In the rows, 128 means zero.
A single turn carries every row of the set below to another of its rows. Some are shown first; where does it send the rows asked next?
vube: [ 99 145 152 147 130 146  97 116 106 180 106 140 154 112 129 138 118]
zabiz: [111 138 161 146 120 144 105 120 116 181 114 122 173 124 145 117 120]
sarep: [102 137 155 148 135 148  93 114 108 178 102 140 157 103 127 133 116]
vulip: [108 143 156 147 132 142  94 115 109 190 110 132 160 111 130 131 113]
desa: [103 138 158 147 116 148 110 123 113 171 111 130 169 128 146 122 126]
dofi: [132 146 110 130 130 125 125 116 133 152  85 118 133 131 144  75 111]
Nuvu: [ 95 156 133 158 120 149 113 127 106 173 110 130 143 140 143  81 131]
lomu: [137 122 143 125 127 130 117 112 139 150  88 118 165 112 147 111 109]
miza: [115 148 125 144 118 139 126 125 123 157 100 119 146 144 153  69 126]
madus: [103 138 133 156 123 145 111 138 106 178 105 147 130 134 146  83 145]
Noguz: [121 142 143 135 142 131  93 107 117 186  97 133 149 100 122 136 100]
Pek: [110 133 134 151 122 135 124 124 107 159  92 134 155 145 150  68 131]
nus: [117 141 114 142 146 130 101 125 111 181  85 155 106 109 124 101 123]
lagi: [129 129 120 135 131 122 128 116 121 150  78 130 146 137 147  69 118]
Redi: [114 142 114 141 153 123 104 108 102 172  74 152 122 112 116  97 107]
rel: [ 93 141 138 161 129 143 110 123  91 175  97 147 147 137 137  82 132]
sotud: [107 161 111 143 148 134  99 111 108 178  89 142 114 111 116 103 108]
Nani: [131 133 110 130 146 115 118 108 118 157  69 138 129 120 129  84 106]
roto: [123 130 151 134 114 138 121 121 130 156 102 118 172 131 155 112 121]
piv: [139 135 136 124 141 122 103 105 131 172  89 122 151 102 129 128  95]
pob: [121 124 156 138 117 142 116 120 128 156 101 119 176 122 153 107 122]
fosuv: [104 132 162 150 121 151 104 120 113 170 108 130 171 118 143 118 125]
nunan: [139 128 137 121 125 125 121 113 139 150  88 117 159 119 147 117 107]
Lebi: [129 131 154 135 118 134 116 118 130 168 106 112 175 127 153 108 115]
Pigu: [ 91 163 126 157 136 147  99 120  98 183 104 142 127 124 124  97 122]
Sosun: [121 131 127 144 119 136 123 138 122 164  97 136 133 138 155  73 141]
bude: [136 128 114 132 129 124 124 130 132 158  84 135 123 128 149  76 128]
Kan: [134 134 107 130 143 121 113 124 126 166  78 144 109 114 133  91 119]
Febus: [102 156 126 164 149 142 101 119 108 184 111 151 123 117 119 103 122]
fub: [136 128 136 123 141 127 106 105 133 158  81 127 151  97 130 125  99]
nulap: [122 152 111 148 158 128 105 111 121 174  96 147 114 108 115 104 108]
Losad: [142 130 142 123 129 123 115 110 138 163  93 112 164 116 144 113 103]
dapab: [118 135 141 135 144 136  94 107 118 172  89 138 147  92 121 136 104]
batu: [ 95 146 128 156 145 136 100 115  89 182  88 156 131 120 119  97 120]
deg: [140 143 107 137 151 120 119 112 138 158  91 133 121 116 128  89 106]
suped: [137 138 117 142 135 127 131 120 141 151 100 124 138 134 146  74 119]
goto: [102 144 126 154 136 142 100 132 101 186  98 156 116 119 130  98 136]
fofu: [ 99 151 136 169 133 148 112 127 110 177 120 142 140 134 136  87 134]
refab: [115 143 138 134 142 133  96 108 115 175  92 140 142 100 120 143 104]
zan: [117 142 131 158 126 141 126 128 127 161 115 129 147 143 150  73 132]
mina: [128 153 103 129 145 123 112 109 126 162  80 130 117 115 125  92 102]
suze: [134 134 130 121 139 123 108 106 132 160  83 128 144 103 129 133  98]

roto -> desa
Noguz -> piv
Now find these:
Redi -> Nani
suped -> zan
bude -> Sosun
dofi -> miza
sarep -> dapab

